In the rows, zero is written as 128.
The rows of A fall into 3 groups and each row is roughly a mix of its group's hidden directions, except one row that fits no group.
A, 71 rows:
[[147 141 152 135 153  96 143 167 120 151]
 [145  98 109 107  83 135 132 104 138 108]
 [114 146 155 105  84 152 111 120 131 103]
 [170 150 130  86 117 104 114 142 118 124]
 [117 136 153  95  83 146 124 120 152 143]
 [ 98 132 117 125 174 127  99  99 110 121]
 [101 127 118 129 180 126 153 110 148 112]
 [134 155 157  97 132 133  82 134 129 148]
 [137 156 132  98  86 136 101 139 123 101]
 [115 106  95 112 133 116 141  76 138 120]
 [120 125 116 127 101  82 103 128 141 165]
 [ 89 135 159 113 134 147 107  91 125 114]
 [161 134 147 142 134  77 144 147 117 138]
 [176 146 117 106 120  99 123 160 125 133]
 [118 129 118 111  71 160 108 135 128 123]
 [126 104 103 131 113  88 116 129  90 152]
 [152  97  94 131  99 113 154 103 118 124]
 [133 115 113 105  68 146 128 124 133 113]
 [ 89 140 113 123 104 174 108 116 130 118]
 [133 125 130 154 135 161 172 135 140  93]
 [ 91 159 141 140 130 142  84 134 141 113]
 [134 145 137 159 160  83 151 119 119 125]
 [137 133 133  94 124 110  83 122 102 157]
 [116 104 114 158 137 139 156 142  86 104]
 [113 139 142 122 144 160  92 163 123 156]
 [158 121 120 124 146 151 172 107 138  99]
 [ 95 154 145 116 148 134  84 110 125 113]
 [144 133 161  88  85 136 135 118 128 117]
 [ 96 130 155 103 138 143 111  85 117 115]
 [104 144 165 102 105 149 107 105 129 109]
 [ 89 138 157 149 103 158 117 129 151 118]
 [ 98 129 105 178 155 133 116 143 140 132]
 [116 139 146 110 177 160 122 123 108 108]
 [162 105 108 146 125 114 168 150 132 150]
 [165 119 111 119 114  83 128 128 125 161]
 [175 127 116 122 100 111 149 162 133 136]
 [ 88 137 112 123 112 176 108 115 132 119]
 [125 168 154 100 127 120  84 133 132 117]
 [ 94 139 138 160  97 157 118 143 151 115]
 [154 119 118 145  69 118 140 133 145 135]
 [ 79 123 127 118 111 136  87 111 109 127]
 [130 125 114 110  65 136 144 126 132 110]
 [100 147 130 127 111 168  87 145 121 139]
 [107 153 145 134 147 149  99 165 119 155]
 [140 147 141 115  93 133 113 116 180 137]
 [122 132 136  87 139 154  97  95 106 119]
 [ 92 121 116 157 154 131 162 127 149 105]
 [173 132 131 151 113 120 161 157 148 133]
 [141 136 149 147 143 166 149 160 110 103]
 [ 76 145 143 122 149 128  91 132 135 136]
 [149 134 145 159 162  85 114 122 115 138]
 [162 124  84 108 143 106 128 131  98 124]
 [123 117 105 117  78 144 128  98 134 102]
 [159 162 138 110 135  98 103 158 137 137]
 [164 127 128 146 157 113 162 162 114 133]
 [103 132 111 112  82 168 119 123 132 115]
 [143 118 135 138  94 163 128 142  87 108]
 [100 103 100 145 111 161 142 106 113 107]
 [107 141 136 125 130 166  83 153 122 149]
 [107 132 121 156 168 131 108  86 126 120]
 [ 97 117 110 123 149 170 114  95 140 117]
 [117 158 139 130 136 112 177 164 125 132]
 [141 102  95 140  93  93 146 115 133 140]
 [149 131 124 126  71 100 147 128 122 113]
 [ 99 147  97 140 149 136  86 127 116 106]
 [130 141 150 146 181 111 121 149 120 151]
 [163 101 100 140 110 118 168 117 118 119]
 [108 122 114 164 148 113 168 139 157 119]
 [140  94 130 102 175 145 137 137 146 142]
 [132 121 131 129 187 100 130 116 124 154]
 [ 98 129 122 163 107 114 141 139 173 130]]
Here is one row of each group, with its name. Which group are the others in?
[158 105 126 129 151  90 163 108 136 118] | K
[134 130 135 142 159 161 168 133 133  93] | C
[153 141 135  86  84 131 123 131 117 107] | V

[122 123 126  91 112 151  99  86 112 119] | C
[ 97 125 121 126 181 160 134 116 140 129] | K
[176 138 122 102 141  92 128 147 121 142] | V
[155 141 153 136 120  96 115 167 112 151] | K
[171 114 128 125  95 142 130 136  86 125] | C
[106 100 124 126 164 134 141  83 109 131] | V
